J_405: [145 183 147 115  84 140  94 100]
J_798: [131 138 122 179 136 148  94 110]
J_265: [131 138 122 179 136 148 120 154]
J_367: [154 179 123 124 132 104  54 148]
J_842: [147  84 115 100  94 183 144 140]
order: [104  54 148 154 179 123 124 132] | J_367
order: [ 84  94 100 115 140 145 147 183] | J_405

J_659: [190  69 138 138 180 180 180 138  75 161 180 138 134 180 182  79]
J_405: [190  80 163 125 112 118 128 123  84 179 190  72 120  99 137 108]
J_265: [123 126 131 130 120 124 142 144 141 127 123 124 129 134 125 143]
J_813: [190  80 129 125 112 118 128 123  84 179 128  72 120  99 178  91]
count J_659: [138] | 4
common J_813 J_659:  | [190]

J_813: [ 91 101  62  76 140]
J_505: [129  98  85 101 113]
J_349: [130 106 161 122 124]
J_749: [193 135 128  87 131]
J_265: [121 113 144 115 146]
J_367: [112 116 125 147 103]
J_508: [177 129 162  98 128]
J_695: [144 135 154 130  82]
common J_349 J_695:  | [130]
gone J_508: [129 162  98 177] | [128]

J_842: [127 126 191  97 122 146 142 134 136 129 184  78  94 117 141 134 154]
J_349: [109  90 131 128 143 131 114 131 164 138  92 128 131 159 131 146 128]
J_405: [166 143 125 133 131 130 146 115 160 133 145 116 131 120 144 103 163]
J_749: [127 153 118 137 178 142 110 124 146  97  94  95 132 172 133  86 126]
J_508: [161 137 159 131 148 156 125 131 103  92 118 127 123 128 141 124 128]
places J_349: [131] | 2 5 7 12 14
places J_405: [131] | 4 12

J_749: [144 142 114 112 127  93 192 125 188 126]
J_695: [115 117 115 127 123 134 130 115 115 123]
J_349: [148 116 167 141  71 163 164 152 152 107]
J_265: [147 139 130 127 121 130 139 129 137 120]
J_405: [134 127 118 128 129 128 129 129 106 119]
J_367: [123  99 159 131 129 134  98 122 161 131]
J_659: [ 95 107 107 143 142 138 117 126 106 150]
J_508: [157 144 128 122 119 129 143 114 141 114]
J_813: [107 126 127 138 111 103 132 118 101 125]
J_505: [132 149 113 138 122 122 145 139 111 126]
J_842: [116 159 146 137 139 135 128 150 177 146]
J_798: [131 129 137 127 147 147 137 139 145 138]
places J_405: [118] | 2
count J_405: [129] | 3
count J_695: [114] | 0
common J_349 J_659:  | [107]

J_367: [189 121 120 120 189]
J_405: [123  51  51 125 175]
J_349: [ 52 189 120 110 120]
order: [121 120 189 120 189] | J_367
places J_367: [120] | 2 3
count J_367: [121] | 1
count J_405: [51] | 2
gone J_367: [120 189 120 189] | [121]

J_505: [114 164 141 111 162]
J_659: [111 164 113 115 163]
J_508: [114 114 114 114 114]
count J_659: [111] | 1
places J_508: [114] | 0 1 2 3 4
order: [162 111 141 164 114] | J_505
places J_659: [113] | 2
gone J_659: [115 163 111 164] | [113]
places J_659: [163] | 4

J_798: [161 109  66 128 137  83 177]
J_367: [161 160  66  69 117 159 173]
J_505: [161  67  66  66 137  83 177]
gone J_367: [159 117  69  66 173 160] | [161]
gone J_367: [117 159 173  69 161  66] | [160]
asked: [161  67  66  66 137  83 177] | J_505

J_508: [113 141 135 132 131 151 145 117 173 140 130 128 190 134 135 130 155 172
 120 128 101 139 140 120 139]
J_505: [129 129 138 129 135 173 106 122 164 129 133 134 129 129 137 138 144 171
 138 127 138 144 129 129 135]
J_749: [124 184 115 137 111  97 187 110 153 167 115 103 121 146 137 114 114 123
 118 129 161 102 169  89 142]
asked: [129 129 138 129 135 173 106 122 164 129 133 134 129 129 137 138 144 171
 138 127 138 144 129 129 135] | J_505
count J_508: [131] | 1
places J_508: [128] | 11 19
order: [129 129 137 138 144 171 138 127 138 144 129 129 135 129 129 138 129 135
 173 106 122 164 129 133 134] | J_505
places J_505: [144] | 16 21
gone J_749: [124 102 115  89 142 187 137 114 111 103 161 167 114 115 110 146 153 129
 184 123 137 169  97 121] | [118]
count J_505: [138] | 4

J_695: [ 99 140 100 106]
J_842: [ 71  72 158 186]
J_367: [139 159 159 186]
gone J_842: [ 72  71 158] | [186]
gone J_695: [100  99 106] | [140]
gone J_695: [140 106 100] | [99]
common J_842 J_367:  | [186]
gone J_695: [100 140  99] | [106]

J_367: [159 183  82 177]
J_505: [188  88 107 174]
J_265: [118  87 152  71]
J_798: [152 104 163 136]
J_695: [134 161 114  82]
J_813: [157 135 135 157]
J_508: [177  82 159 184]
J_659: [ 95 149 166 166]
places J_813: [135] | 1 2
order: [ 82 159 177 184] | J_508

J_813: [124 144 128 126 128 124 126 129 124 128 122 124 128 140 140 128 186 128
 134 175 132 139 140 127 128 129 145 128 108 129 109]
J_798: [147 105 128 140 129 114 109 140 147 144 106 115 128 120 127 103 132 129
 155 104 114 127 137 128 128 142 168 128 135 137 129]
J_349: [136 116 128 112 127 155 128 118 103 117 185 145 128 126 123 124 131 127
 115 108 129 123 119 128 128 115 120 128  83 120 173]
J_405: [129 123 128 136 127 146 117 118 140 115 167 138 128 118 121  82 174 127
 119 164 125 128 139 127 128 116 161 128 122 121 125]
J_749: [168 119 128 129 129 112 107 144 138 150  99 116 128 118 127 100 132 129
 160 116 107 120 128 130 128 148 138 128 139 140 149]
J_842: [121  98 128 119 128 145 114 137 111 142 165 138 128 113 122 128 105 129
 143  98 118 119 116 127 128 139 124 128  94 135 140]
J_695: [157 142 128 105 128 119 123 132  98 134 110 122 128 142 143 148 149 129
 135 138 121 127 121 130 128 132 101 128  91 131 184]
J_659: [130 117 125 145 127 125 119 118 152 114 124 125 128 125 139 114 139 127
 113 100 123 132 139 129 128 116 139 128 151 121 170]
J_508: [107 129 148 132 129 149 139 128 128 127 160  99 140 150 130 120 168 130
 118 107 138 116 138 112 128 128 116 144 128 119 100]
order: [168 148 129 128 139 129 116 132 116 107 127 140 128 100 120 128 160 130
 138 128 138 118 149 150 144 128 107 119  99 129 112] | J_749
count J_659: [140] | 0
asked: [168 119 128 129 129 112 107 144 138 150  99 116 128 118 127 100 132 129
 160 116 107 120 128 130 128 148 138 128 139 140 149] | J_749

J_265: [143 142  61 127]
J_842: [ 74  94 131 161]
J_695: [103 190 169 104]
J_367: [192 100  91 101]
J_798: [157  73  95 105]
J_659: [162 161 175  90]
J_749: [103 190 169  90]
J_405: [157  73 149 147]
order: [ 61 127 143 142] | J_265
gone J_367: [100 101  91] | [192]
order: [ 90 175 161 162] | J_659
common J_659 J_749:  | [90]

J_813: [ 88 112 115 151 139  73]
J_798: [131 115 187 131 131 131]
J_842: [151 150 150 132 132 132]
J_695: [114 106 135 142 151 126]
J_659: [149  92 128 137 157 174]
J_749: [133  81 150 132  95 139]
order: [139 133  81 150 132  95] | J_749
common J_798 J_813:  | [115]
asked: [ 88 112 115 151 139  73] | J_813
places J_842: [150] | 1 2
count J_842: [150] | 2
places J_842: [132] | 3 4 5
count J_798: [131] | 4

